500 stands for zero in the data rows.
Here is a table of points, one per row:
[595, 355, 395, 322, 582, 463, 614, 390, 445, 578, 568, 383, 413, 519, 461, 482, 529, 663, 402, 627, 431, 420, 440, 591, 679, 373, 683, 568, 345, 677, 506, 634, 529, 462, 464, 609, 531, 489, 501, 373, 582, 592, 434, 445, 540]
[569, 563, 587, 414, 431, 555, 418, 398, 455, 757, 539, 427, 288, 453, 461, 429, 427, 450, 536, 450, 509, 424, 418, 629, 679, 480, 375, 507, 620, 455, 615, 510, 425, 658, 609, 383, 564, 400, 667, 562, 629, 493, 555, 711, 386]
[604, 531, 378, 472, 512, 462, 692, 439, 398, 468, 376, 488, 453, 515, 371, 532, 520, 693, 424, 598, 463, 498, 415, 514, 362, 435, 528, 506, 367, 469, 605, 607, 570, 585, 580, 356, 529, 476, 491, 612, 483, 609, 502, 516, 557]
[569, 463, 574, 560, 453, 574, 539, 568, 592, 508, 530, 585, 561, 442, 442, 429, 455, 408, 559, 526, 531, 448, 567, 534, 428, 440, 462, 352, 461, 530, 602, 431, 312, 438, 562, 474, 523, 451, 442, 322, 654, 384, 605, 635, 449]
[416, 718, 461, 417, 626, 672, 350, 503, 495, 466, 403, 444, 514, 416, 510, 423, 424, 496, 464, 403, 497, 765, 570, 495, 589, 379, 653, 493, 519, 693, 368, 438, 448, 536, 436, 487, 551, 630, 535, 665, 318, 384, 318, 487, 492]
[539, 563, 576, 552, 377, 531, 459, 535, 438, 612, 606, 626, 494, 366, 492, 477, 548, 405, 467, 432, 494, 410, 555, 603, 358, 390, 356, 445, 426, 440, 557, 560, 374, 473, 376, 439, 565, 397, 401, 436, 731, 433, 446, 589, 479]
[543, 513, 545, 506, 550, 562, 498, 678, 497, 453, 433, 455, 569, 581, 390, 477, 565, 440, 356, 616, 391, 510, 441, 482, 356, 637, 554, 471, 590, 277, 603, 500, 490, 504, 631, 577, 598, 622, 440, 357, 486, 607, 316, 458, 503]
[575, 521, 599, 295, 385, 309, 589, 474, 560, 396, 558, 457, 556, 568, 398, 515, 480, 444, 515, 443, 599, 467, 535, 381, 635, 557, 347, 541, 533, 322, 452, 592, 549, 449, 518, 629, 357, 545, 395, 564, 303, 505, 589, 469, 512]
[647, 524, 323, 582, 667, 358, 194, 539, 377, 622, 589, 448, 492, 497, 581, 376, 510, 335, 699, 562, 471, 434, 527, 571, 467, 258, 557, 437, 594, 480, 601, 479, 537, 620, 517, 463, 489, 351, 571, 693, 431, 460, 593, 408, 399]
[536, 517, 444, 571, 455, 429, 505, 427, 584, 452, 425, 546, 477, 468, 301, 590, 615, 391, 423, 629, 406, 512, 396, 422, 414, 658, 575, 436, 415, 446, 514, 610, 604, 515, 606, 527, 636, 614, 507, 580, 542, 552, 434, 526, 413]
[461, 349, 496, 657, 535, 481, 430, 454, 599, 361, 497, 427, 282, 552, 405, 567, 585, 596, 501, 447, 512, 624, 537, 560, 574, 461, 415, 509, 470, 447, 368, 576, 569, 393, 474, 600, 360, 306, 632, 557, 414, 601, 413, 501, 685]
[568, 512, 441, 426, 670, 376, 245, 509, 415, 509, 544, 484, 236, 594, 595, 472, 391, 309, 595, 500, 626, 519, 506, 589, 210, 370, 560, 584, 629, 656, 562, 472, 530, 564, 382, 552, 444, 388, 554, 598, 476, 400, 400, 592, 564]
[405, 531, 446, 369, 578, 579, 489, 395, 418, 494, 630, 602, 577, 429, 604, 500, 443, 488, 468, 443, 580, 605, 580, 541, 619, 532, 560, 456, 729, 385, 426, 395, 506, 383, 581, 419, 440, 608, 656, 561, 506, 401, 562, 418, 575]
[461, 436, 433, 311, 512, 362, 626, 722, 676, 559, 416, 516, 459, 656, 588, 616, 615, 632, 493, 516, 410, 432, 500, 392, 644, 521, 360, 509, 537, 494, 375, 317, 457, 588, 568, 533, 547, 542, 352, 598, 533, 504, 259, 370, 317]
[417, 596, 689, 517, 464, 653, 610, 554, 486, 536, 520, 579, 537, 522, 591, 431, 529, 393, 542, 608, 429, 425, 498, 526, 554, 474, 452, 351, 474, 587, 572, 536, 438, 268, 490, 398, 479, 546, 510, 424, 502, 452, 559, 571, 417]
[494, 471, 650, 538, 239, 499, 410, 525, 634, 481, 544, 516, 564, 625, 437, 649, 453, 569, 578, 381, 646, 507, 472, 532, 448, 399, 495, 615, 461, 512, 367, 566, 594, 496, 489, 562, 460, 552, 489, 325, 314, 568, 345, 450, 592]
[565, 410, 565, 413, 425, 493, 352, 528, 530, 435, 500, 553, 578, 563, 479, 628, 554, 524, 446, 490, 473, 583, 489, 381, 591, 396, 533, 616, 544, 467, 373, 456, 632, 437, 465, 624, 332, 325, 766, 298, 459, 567, 441, 495, 562]
[408, 508, 486, 504, 595, 577, 365, 573, 538, 304, 416, 409, 625, 525, 462, 637, 552, 547, 429, 639, 434, 348, 491, 356, 325, 709, 247, 544, 564, 509, 509, 484, 540, 605, 636, 564, 603, 482, 462, 580, 523, 533, 484, 374, 454]
[402, 548, 672, 699, 457, 565, 587, 531, 461, 410, 538, 641, 454, 442, 637, 402, 466, 562, 536, 404, 609, 519, 569, 419, 468, 506, 639, 451, 436, 473, 396, 510, 507, 578, 414, 404, 510, 678, 485, 475, 489, 393, 657, 457, 447]
[218, 499, 445, 580, 537, 583, 554, 537, 441, 523, 561, 620, 518, 409, 528, 463, 349, 476, 589, 551, 465, 472, 531, 392, 484, 517, 416, 564, 533, 572, 477, 424, 440, 396, 457, 448, 569, 439, 316, 433, 536, 496, 686, 538, 479]
[462, 500, 574, 663, 456, 463, 551, 436, 485, 436, 522, 539, 589, 520, 599, 352, 380, 550, 493, 411, 643, 577, 529, 390, 577, 586, 574, 445, 574, 497, 595, 348, 442, 400, 340, 413, 445, 542, 565, 598, 563, 478, 472, 463, 505]
[334, 575, 429, 592, 581, 626, 579, 438, 483, 457, 569, 609, 487, 426, 572, 463, 527, 501, 575, 408, 566, 510, 571, 469, 583, 544, 335, 606, 513, 639, 604, 361, 486, 404, 432, 507, 586, 542, 425, 406, 528, 513, 581, 479, 387]
[598, 488, 404, 461, 472, 487, 564, 645, 674, 478, 524, 378, 655, 629, 474, 612, 503, 450, 399, 331, 478, 276, 535, 430, 564, 584, 500, 374, 554, 346, 455, 514, 572, 536, 435, 461, 471, 636, 410, 593, 377, 610, 672, 491, 558]
[509, 573, 500, 460, 529, 549, 455, 575, 503, 497, 573, 472, 589, 435, 579, 379, 329, 558, 578, 378, 498, 793, 487, 583, 623, 679, 521, 600, 481, 535, 416, 461, 547, 590, 413, 359, 456, 610, 644, 606, 575, 372, 434, 441, 584]
[504, 404, 488, 479, 479, 451, 489, 271, 420, 580, 386, 403, 440, 534, 459, 547, 604, 567, 599, 559, 519, 347, 467, 632, 446, 556, 761, 665, 267, 530, 422, 409, 565, 494, 445, 622, 270, 398, 414, 366, 554, 554, 543, 427, 592]
[516, 367, 323, 492, 471, 437, 636, 417, 468, 510, 323, 397, 486, 537, 495, 454, 562, 652, 415, 500, 390, 535, 288, 609, 427, 432, 550, 528, 514, 522, 549, 740, 511, 590, 556, 569, 525, 491, 517, 457, 530, 437, 626, 482, 554]
[595, 431, 473, 529, 469, 388, 611, 437, 441, 463, 390, 477, 528, 470, 519, 568, 562, 444, 392, 590, 324, 532, 436, 485, 381, 487, 503, 480, 421, 475, 545, 510, 396, 687, 611, 553, 590, 579, 464, 552, 498, 651, 488, 554, 641]
[497, 530, 609, 629, 483, 509, 551, 511, 474, 655, 505, 507, 563, 324, 556, 515, 513, 461, 523, 559, 588, 526, 649, 514, 501, 642, 483, 310, 439, 548, 551, 542, 455, 346, 515, 477, 565, 367, 406, 395, 471, 455, 584, 655, 357]
Along one direction, these points spread out more than along any other. For each point below, how far along it does it lie, from 0 to 99? The average is 50, and the first point in the table lies past the average. One standard deviation of the points above along it is 16.
[417, 596, 689, 517, 464, 653, 610, 554, 486, 536, 520, 579, 537, 522, 591, 431, 529, 393, 542, 608, 429, 425, 498, 526, 554, 474, 452, 351, 474, 587, 572, 536, 438, 268, 490, 398, 479, 546, 510, 424, 502, 452, 559, 571, 417] ~ 32
[509, 573, 500, 460, 529, 549, 455, 575, 503, 497, 573, 472, 589, 435, 579, 379, 329, 558, 578, 378, 498, 793, 487, 583, 623, 679, 521, 600, 481, 535, 416, 461, 547, 590, 413, 359, 456, 610, 644, 606, 575, 372, 434, 441, 584] ~ 35
[647, 524, 323, 582, 667, 358, 194, 539, 377, 622, 589, 448, 492, 497, 581, 376, 510, 335, 699, 562, 471, 434, 527, 571, 467, 258, 557, 437, 594, 480, 601, 479, 537, 620, 517, 463, 489, 351, 571, 693, 431, 460, 593, 408, 399] ~ 41
[218, 499, 445, 580, 537, 583, 554, 537, 441, 523, 561, 620, 518, 409, 528, 463, 349, 476, 589, 551, 465, 472, 531, 392, 484, 517, 416, 564, 533, 572, 477, 424, 440, 396, 457, 448, 569, 439, 316, 433, 536, 496, 686, 538, 479] ~ 30
[536, 517, 444, 571, 455, 429, 505, 427, 584, 452, 425, 546, 477, 468, 301, 590, 615, 391, 423, 629, 406, 512, 396, 422, 414, 658, 575, 436, 415, 446, 514, 610, 604, 515, 606, 527, 636, 614, 507, 580, 542, 552, 434, 526, 413] ~ 67
[461, 436, 433, 311, 512, 362, 626, 722, 676, 559, 416, 516, 459, 656, 588, 616, 615, 632, 493, 516, 410, 432, 500, 392, 644, 521, 360, 509, 537, 494, 375, 317, 457, 588, 568, 533, 547, 542, 352, 598, 533, 504, 259, 370, 317] ~ 65
[598, 488, 404, 461, 472, 487, 564, 645, 674, 478, 524, 378, 655, 629, 474, 612, 503, 450, 399, 331, 478, 276, 535, 430, 564, 584, 500, 374, 554, 346, 455, 514, 572, 536, 435, 461, 471, 636, 410, 593, 377, 610, 672, 491, 558] ~ 62
[569, 563, 587, 414, 431, 555, 418, 398, 455, 757, 539, 427, 288, 453, 461, 429, 427, 450, 536, 450, 509, 424, 418, 629, 679, 480, 375, 507, 620, 455, 615, 510, 425, 658, 609, 383, 564, 400, 667, 562, 629, 493, 555, 711, 386] ~ 38
[575, 521, 599, 295, 385, 309, 589, 474, 560, 396, 558, 457, 556, 568, 398, 515, 480, 444, 515, 443, 599, 467, 535, 381, 635, 557, 347, 541, 533, 322, 452, 592, 549, 449, 518, 629, 357, 545, 395, 564, 303, 505, 589, 469, 512] ~ 61
[497, 530, 609, 629, 483, 509, 551, 511, 474, 655, 505, 507, 563, 324, 556, 515, 513, 461, 523, 559, 588, 526, 649, 514, 501, 642, 483, 310, 439, 548, 551, 542, 455, 346, 515, 477, 565, 367, 406, 395, 471, 455, 584, 655, 357] ~ 32
